In the rows, zero is written as 128.
One turn moves each row of this set onto another row. After a few examples, where does it send each row asked below?
Muzan: [159 120 105 110 154 108 167 125 151  93 121 141 120 142 160 116 112 166
 144 131 148 184 131 126 153 151 160 106 129 133 121 131 145 132]
Nos: [156 117 112 114 143 135 143 119 164 103 134 116 106 123 161 129 132 144
 142 119 124 155 150  73 133 110 173 121 116 118 107 111 126 126]
mak: [105 162 127 112 127 110 137 139 146 133 138 123 140  90 122 124 124 155
 114 110 150 149 140  97 173 150 151 133 126 133 111 102 160 127]
sufer: [142 142 117 128 163 125 156 122 118  91 128 120 126 105 155 110 128 160
 123 118 115 142 146  86 169 166 146 129 144 153  69 112 130 130]
kes: [125 156 117 113 125 114 136 142 134 120 135 107 133  99 117 122 124 137
 127 114 143 154 122  90 153 130 150 122 119 110 105 119 162 112]
gozod: [120 148 134 139 122 114 152 129 164 129 154 153 124 125 127 133 136 164
 120 119 154 141 169 110 167 152 132 143 135 136  92 116 122  98]
bevo: [113 110 135 138 152 132 127 153 127  91 132 108 130 135 145 135 117 163
 130 116 118 146 138 127 151 143 146 103 102 106 106 115 123 125]
situ: [132 127 109  93 120 123 161 139 146  82 145 138 148 127 135 110 118 157
 152 138 111 150 165 126 160 138 174 113 110 121 116 114  95 127]
ramep: [156 114 114 112 148 111 163 126 144  88 123 151 114 131 159 128  98 162
 139 125 154 177 130 125 161 155 154 111 128 126 139 132 149 135]
vefiv: [162 153 112 128 156 138 170 145 103 125 160 141 135  85 154 133 135 171
 126 103 139 143 151  99 162 141 144 124 130 134 114 134 119 124]
gemi: [118 113 140 130 147 130 121 155 119  94 128 105 130 127 146 132 111 174
 137 114 125 139 141 118 155 141 139 111 102 102 125 124 136 134]
bul: [138 103 129 130 106 130 155 124 149 118 149 140 126 108 174 109 135 197
 120 123 128 156 151 100 147 149 140 116 150 144 107 125  96 138]
pup: [ 98 134 140 119 113 100 148 101 157 115 144 130 130 103 136 127 135 156
 135 136 131 142 162 101 165 147 149 139 147 147 106 100 154 114]
gezog: [112 143 116 123 109 125 163 135 156 136 131 138 119  99 148 138 121 185
 121 118 160 142 161 122 169 148 146 144 136 118 132  96 154 142]
maki: [118 105 126 136 144 132 135 153 119 100 136 106 145 131 153 129 119 182
 145 120 130 146 143 126 143 138 140 110 100  99 120 125 130 130]
ribi: [127 121 134 109 136 126 147 156 127 123 140 132 137 113 153 124 117 169
 110 109 135 137 170  86 185 131 153 100 169 129 123 140 120 132]
Nugis: [134 129 124 124 130 125 158 111 144 115 146 143 137  69 149 117 114 167
 101 136 111 171 135  86 160 155 140 124 153 121 128  92 133 135]
Fezap: [140 136 107 101 110 124 151 137 149  86 154 149 136 127 140 100 117 158
 155 135 114 141 161 118 163 137 165 123 103 129 111 122  90 124]
Vobi: [153 117 105 117 147 106 159 125 144  89 125 146 128 140 162 138 107 150
 146 122 142 169 133 121 161 148 163 101 135 129 141 134 152 130]
dofu: [139 165 107 138 152 121 154 138 112 134 148 136 136  76 155 124 123 176
 124 113 133 142 161 102 166 153 135 134 123 130 123 112 106 129]
kon: [143 142 124 111 151 126 177 134 151  93 119 150 104 117 151 109 147 174
 130 120 165 169 140 105 141 158 154 141 105 131 115  89 151 116]
getu: [136 114 128 114 128 138 176 121 130  89 137 145 138  79 152 125 113 170
 108 122 108 169 136  99 158 168 152 125 152 121 113  98 135 154]
lin: [154 123 101 112 146 127 148 130 159 103 138 110 112 109 143 138 124 147
 143 112 117 165 138  73 126 121 171 122 122 108 107 122 138 124]
Lim: [130 143 132 118 143 121 143 133 141 120 146 146 146 102 154 128 107 170
 114 129 129 137 176 105 194 138 144 103 170 129 126 132 127 116]
Bodab: [124 102 103 130 146 136 174 154 120 113 164 146 125 126 154  96 113 143
 127 137 136 165 122  86 150 125 150 123 110 114 123 104 139 111]
Mabi: [112 125 138 103 103 108 153 104 162  80 141 135 134 111 140 121 132 150
 152 143 122 150 157 114 150 140 161 122 139 130 101 114 145 103]
Mikis: [123 143 129 139 169 134 146 125 141 101 135 135 130 100 164 114 109 170
 110 121 119 142 156  86 169 168 134 130 144 139  74 101 135 114]
suro: [129 108 109 126 152 138 183 159 127 116 156 137 123 148 148  98 111 143
 135 136 130 150 137  80 150 127 139 127 120 115 113 105 132 103]
rup: [129 147 134 126 144 133 165 123 158 112 144 155 119 101 143 122 154 187
 116 125 159 151 154 110 158 158 145 150 115 139 112  83 153 113]
lufir: [115 130 115 120  98 118 159 144 133 121 116 121 120 116 152 124 124 183
 139 126 157 147 150 134 156 138 143 128 123 101 146 108 141 145]
dapuf: [130 127 126 128 130 120 145 120 166 124 135 144 118  96 188 113 126 201
 121 117 138 156 169  92 151 151 147 121 147 149 118 115 106 132]
Gita: [151 122 110 112 137 126 133 121 161  97 134 106  96 109 145 128 121 145
 143 119 115 153 144  71 138 116 170 127 121 114 100 120 133 127]
Dibi: [131 111 111 128 148 138 183 155 122 110 167 154 110 130 151  96 108 149
 136 136 134 153 128  86 151 133 137 133 111 122 122 107 135 102]
siso: [118 135 131 132 126 128 165 157 150 111 149 154 118 145 137 126 126 155
 134 117 156 137 170 107 152 140 136 136 122 115  92 123 116  85]
besud: [141 146  95 110 118 127 159 144 141  95 148 150 136 134 147 105 120 158
 154 129 108 149 157 131 161 136 169 121 101 123 114 117  97 136]

lufir goes to Mabi
Dibi goes to gemi
Muzan goes to lin
Now these:
bevo goes to besud
Nugis goes to Mikis
pup goes to rup
getu goes to sufer

One turn moves each row of this set onto another row. After a few examples, where does it send each row asked below?
filod: [139 159 136 131 138 140 122 116 127 138 126 127 141 111 122 131 128 147
 108 123  92 105 142]
Sukul: [146 146 151 120 136 141 125 104 123 127 123 136 136 101 129 129 142 160
 112 133 108 110 149]
nidas: [136 144 154 161 117 148 104 125 115 111 129 126 112 115 116 134 130 144
 108 112 147 116 133]
sama: [147 149 139 139 142 136 126 106 120 137 131 141 146 106 126 133 129 142
 114 125 110  92 145]
pato: [121 119 129 108 111 117 138 179  90 131 129 123 144 110 123  93 124 127
 122 122 132 142 134]
Fesa: [131  93 161 149 119 136 103 145 124 124 123 118 128 132 111 113 137 104
 147 111 130 134 119]
sabem: [153  99 136 118 126 149 134 133 156 116 144 117 125 100 128 106 139 111
 119 127 138 115 140]
keka: [136 134 127  85 143 101 128 130 135 136 139 121 134 127 136 117 164 142
 117 131 124 136 114]
fubem: [130 134 122  86 141 110 124 129 135 142 135 139 125 129 134 115 160 148
 118 142 127 115 119]
Gavu: [105 130 135  95 116 125 130 184 106 138 128 125 141 115 128  98 123 129
 122 132 124 134 132]
dilo: [122  99 154 139 130 130 117 154 126 119 131 115 132 123 125 124 135  89
 146 113 123 148 132]
gur: [139 110 131 131 136  97 109 167 124 137 111 126 111 121 121 128 131 158
 134 135 124 125 113]
fes: [116 119 141  92 114 129 137 169 101 137 122 127 149 117 124  99 119 114
 146 115 125 138 131]
nezad: [133 127 150 153 133 151 109 118 114 101 121 119 117 125  97 133 126 150
 126 111 146 114 129]
Guneb: [127 100 155 146 118 130 122 144 119 114 135 132 128 127 106 119 126 113
 161 113 123 153 137]
lubo: [134 158 125 140 142 154 112 147 108 134 157 114 127 123 138  89 143 133
 136 117 140 106 132]
Tinik: [126 134 117  82 154 106 139 140 115 135 142 119 123 127 137 102 150 147
 124 132 127 124 125]
nuzo: [102 128 155 104 120 115 142 166 112 133 137 119 147 122 131  91 122 131
 136 122 136 149 130]
Niru: [137 143 130 129 146 129 135 107 137 130 141 137 135 100 129 135 139 148
 100 132 102 110 138]
gopo: [117  92 157 148 138 136 125 141 120 119 125 134 135 126 122 113 133  93
 146 107 127 135 126]
puzaf: [136 124 150 143 117 153 107 122 117 115 134 124  91 115 117 127 127 145
 128 107 149 107 126]
Gesu: [117 143 133 122 132 136 118 133 129 146 137 151 155 101 140 141 133 136
 152 113 125 129 102]
mivo: [141 123 142 156 117 144 111 129 108 113 139 111 107 114 114 134 124 134
 129 107 159 112 128]
Pefa: [140 131 141 120 138 132 136 166 125 118  95 136 133 129 125 132 120 116
 103 112 141 133 155]
laler: [123 128 120  93 135 121 139 128 128 146 135 119 136 134 136 104 163 155
 114 140 119 136 131]

Tinik goes to Niru
Sukul goes to nezad
sama goes to mivo
Now these:
Gesu goes to lubo
gopo goes to pato

One turn moves each row of this set onto another row. After a few examples, where does it send each row asked below?
pufez: [125 115 144 142 165 116 152 133 128 171 141 152 131 122 127 153 137 148
 142 134]
delu: [124 107 120 154 124 165 140 101 119 179 131 169 106 127 135 126 138 129
 112 141]
zonit: [118 105 122 169 149 143 128 111 107 131 146 154 101 120 157 137 136 143
 144 127]
kuf: [136 101 153 142 143 132 130 114 122  96 126 152 125 125 138 135 130 100
 115 138]
mogif: [139  96  77 139 142 130 133 114 108 109 128 144 149 134 119 138 126 134
 124 143]
pud: [140  94  73 133 129 142 136 104 113 133 125 145 150 130 112 130 118 136
 114 139]
Pidu: [122 101  99 130 154 124 131 121 125 125 121 125 146 117 117 122 120  98
 123 128]
rar: [148  94  90 133 114 157 139  92 113 138 124 156 143 128 114 132 117 138
  99 136]
fir: [143  95 159 134 121 148 136 100 121 122 122 154 126 124 131 127 121 107
 100 134]
gov: [145 128 104 138 166 124 133 135 145 134 126 155 118 116 150 132 147 145
 117 119]
gil: [166 120 144 132 137 126 140 121 130 151 110 164 112 128 148 129 138 151
 108 137]
Kof: [127 102 121 138 160 122 128 127 122 100 126 136 136 121 129 133 131  98
 126 134]
kor: [152  91 114 142 111 160 139  90 113 119 128 164 134 131 126 137 122 144
  99 139]
Nerin: [125 110 158 145 152 132 151 115 130 169 149 156 130 115 135 150 127 159
 131 118]
levag: [121 115 131 138 163 123 151 132 137 180 143 154 135 121 119 152 139 143
 131 132]
dibo: [123 104 102 148 129 147 138 114 112 193 122 152 117 131 124 122 131 129
 125 148]
zipid: [113  84 101 125 146 126 143 123 121 135 134 123 124 141 106 156 122 106
 130 115]
zusa: [123  86 145 136 137 138 143 114 117 110 140 148 106 145 125 166 132 110
 122 122]
veti: [150 116 111 125 139 126 136 116 130 167 114 133 129 109 140 117 117 161
 116 108]
gete: [114  86 120 133 148 125 140 126 116 112 139 133 115 142 118 164 131 105
 132 121]
rep: [121 105  94 151 142 127 134 122  99 177 122 135 121 129 130 122 128 133
 149 146]
kis: [141 123  95 129 158 123 133 127 139 148 124 139 127 108 142 123 130 154
 122 105]
pami: [129 112 156 144 158 120 148 123 125 164 144 152 127 120 133 156 130 156
 141 129]
gifo: [157 128 129 136 153 125 137 132 139 135 118 168 112 125 150 135 149 142
 112 133]
rame: [120 113 145 142 153 139 152 115 140 179 151 157 131 111 127 149 131 153
 124 118]
tas: [144  96  97 146 140 134 133 110 105  94 130 156 136 135 130 147 132 138
 125 145]
Sizof: [137  92 139 125 116 150 138  97 123 146 117 140 138 118 118 118 107 106
 101 125]
dizo: [116 104 106 160 154 125 127 121  98 145 135 137 114 123 146 132 131 141
 158 134]
rolu: [129  82 150 130 120 149 150 101 118 130 135 149 109 146 121 158 123 112
 109 120]
meb: [124  80 134 122 113 151 150 103 120 151 132 139 118 141 106 151 115 113
 106 114]
Mukis: [163 116 134 126 128 129 141 115 127 168 107 149 120 119 143 121 120 162
 111 122]
Noza: [129  96 110 121 133 139 135 109 127 148 117 125 149 115 111 115 107 102
 110 123]
galo: [150  94 116 148 125 147 135  99 107  97 133 166 131 132 133 144 128 143
 112 141]
Viviz: [115  81 108 120 126 139 148 110 121 153 131 126 126 140 100 148 113 110
 118 110]
fupil: [123 107 130 166 134 161 131 100 118 148 144 170  98 121 154 132 141 135
 122 130]
dat: [119 114 132 138 158 135 151 122 142 184 147 158 135 114 121 150 135 146
 124 122]

levag goes to pufez
mogif goes to tas
fir goes to Sizof
Now these:
meb goes to Viviz
kis goes to gov
rep goes to dizo

